Where one turn sends some rows of the set: a few examples, then the rows asked
Z487: [-14  10  -7  14   0 -12 -20  27 -18  -4  32  15  15  25]
Z808: [ 17  13   1  17  20 -20  -3  26  -3 -11  22   8   1 -13]
Z203: [  1  -4 -15   0  15 -18  -8  11 -11 -31  -2   3  -7  19]
Z557: [ 17   8 -13  28  11 -19  -3  39 -10  -7  12  23  -4   3]
Z990: [  7  12 -14  23   4 -24 -20  32 -29   2  19   2  -5   2]
Z304: [  2   9 -16   5   0 -14 -20  24 -19 -20   8  19  24  11]
Z909: [ 14  -2  -3   5  12  -9  -3   9 -21 -32  18  21   6  19]
Z506: [ 21  -2  -5  30  10 -10 -20  13 -22 -12  11   3  -1   4]
Z293: [ -1   4  -2 -13   8 -17  -8  34   5  -5  14  18  -6  23]
Z3: [-10   4 -11  19  10 -37 -10  16  -9  -2  17   5  18  29]
Z867: [ -4  -2 -21  14   5 -11  -5   6 -28  -9   5   9   4  25]
Z864: [-12  10  -3   6  27 -28 -13  21 -19 -26  28  -1  -5  25]
Z78: [ -3  19 -15 -10  20 -20  -6  34 -13 -17  25  -3  -9  12]
Z573: [-13  -4   1   0  21 -14  -7  33  11   2  16  10  -3  13]
Z910: [ -2  -4 -13   4  18 -17 -11  14 -10 -32   0   1  -8  21]
Z184: [ -5   8 -22   9   6 -17 -13  23 -27  -8  11  18  24  10]
Z483: [  8  13 -15  19   5 -27 -21  32 -30   1  18   4   0   1]
Z468: [ 15   3   6  16  21 -20  -1  28  -6  -2  25   9   0 -13]
Z817: [  5   4 -11   5  37 -18   0  30  -2  -4  24  -4  -1  28]
Z43: [  1  -5 -17   9   5 -13  -4   3 -22 -19   0   0  -1  17]
Z179: [-10  -1   2  -3  12 -14 -10  37   7   5  12  13  -6  17]
Z246: [ 16 -13  -5  20   0  -6  -1  21 -24 -21  22  13 -10  12]
Z722: [  0 -10  14   4   3   6  -7  22 -12 -10  17   0  10  10]
Z704: [-10  10 -12   4  18 -35 -12  12  -9  -6  22  -1  16  27]
Z651: [-14  16  -6  10  26 -26 -13  26 -20 -23  27   0  -1  27]
Z881: [ -2  -4  17   6   1 -22 -14  34   6 -18  10   4  -3   9]
Z2: [ 19   6 -16   4  34 -16  -2  27  -8  -7  33   8  -6  19]
Z250: [-12   5   4  25   8 -30  -4  23  -3   2  15  17  16  23]
Z696: [-12  19  -5  17  18 -25  -9  28 -21 -26  28   5  -7  28]
Z62: [ 21   6 -15   6  32 -18  -5  24  -5  -9  35   7  -5  15]
Z68: [-15   5  -9   4  28 -35 -16  18 -16 -17  26   5  -4  24]
Z907: [ 16  13   3  20  14 -16  -6  28   5 -10  21   9   2 -10]
Z448: [-13   6   5  21   7 -29  -2  24  -3   5  13  19  13  21]
Z435: [ -2  -1   0   8  28 -17  -4  35   4  -1  24 -10  -5  24]
Z709: [ 20  -2  10   5  15 -12  -4  30  -6   6   8   2   3   0]
Z298: [-13   3 -19  13   9 -16 -13  18 -32 -10   9  15  19   9]
Z616: [ 13 -21  -8  17   7  -4 -15  19 -23 -18  19  12  -5   5]
Z289: [ 17  -9  -4  12  -1  -7  -2  31 -25 -19  23  15 -14  16]
Z751: [11 -2 20  3 15 -7 -9 24 -6  4 13 -1  7  8]
Z112: [  1  -7  16   1   5   3 -11  21 -10 -10  16  -1  13   9]
Z418: [ 19   6 -10  27   9 -11 -21  21 -21   1  15  -1  -7   0]
Z565: [ -6   3   5  -9  13 -17  -9  35   5   0  12  13 -11  21]
Z463: [ -1   3 -19   6   1 -17 -17  22 -26 -14  12  17  25  16]
Z388: [ 11  18   5  21  12 -16  -6  32   4 -17  26   7   7  -5]
Z599: [ 12 -20  -2  19   0  -5  -8  20 -21 -20  20  14  -8  15]

Z487 moves to Z881
Z463 moves to Z565
Now these:
Z388 moves to Z304
Z599 moves to Z864
Z722 moves to Z910
Z203 moves to Z2
Z704 moves to Z709
Z418 moves to Z3
Z573 moves to Z616

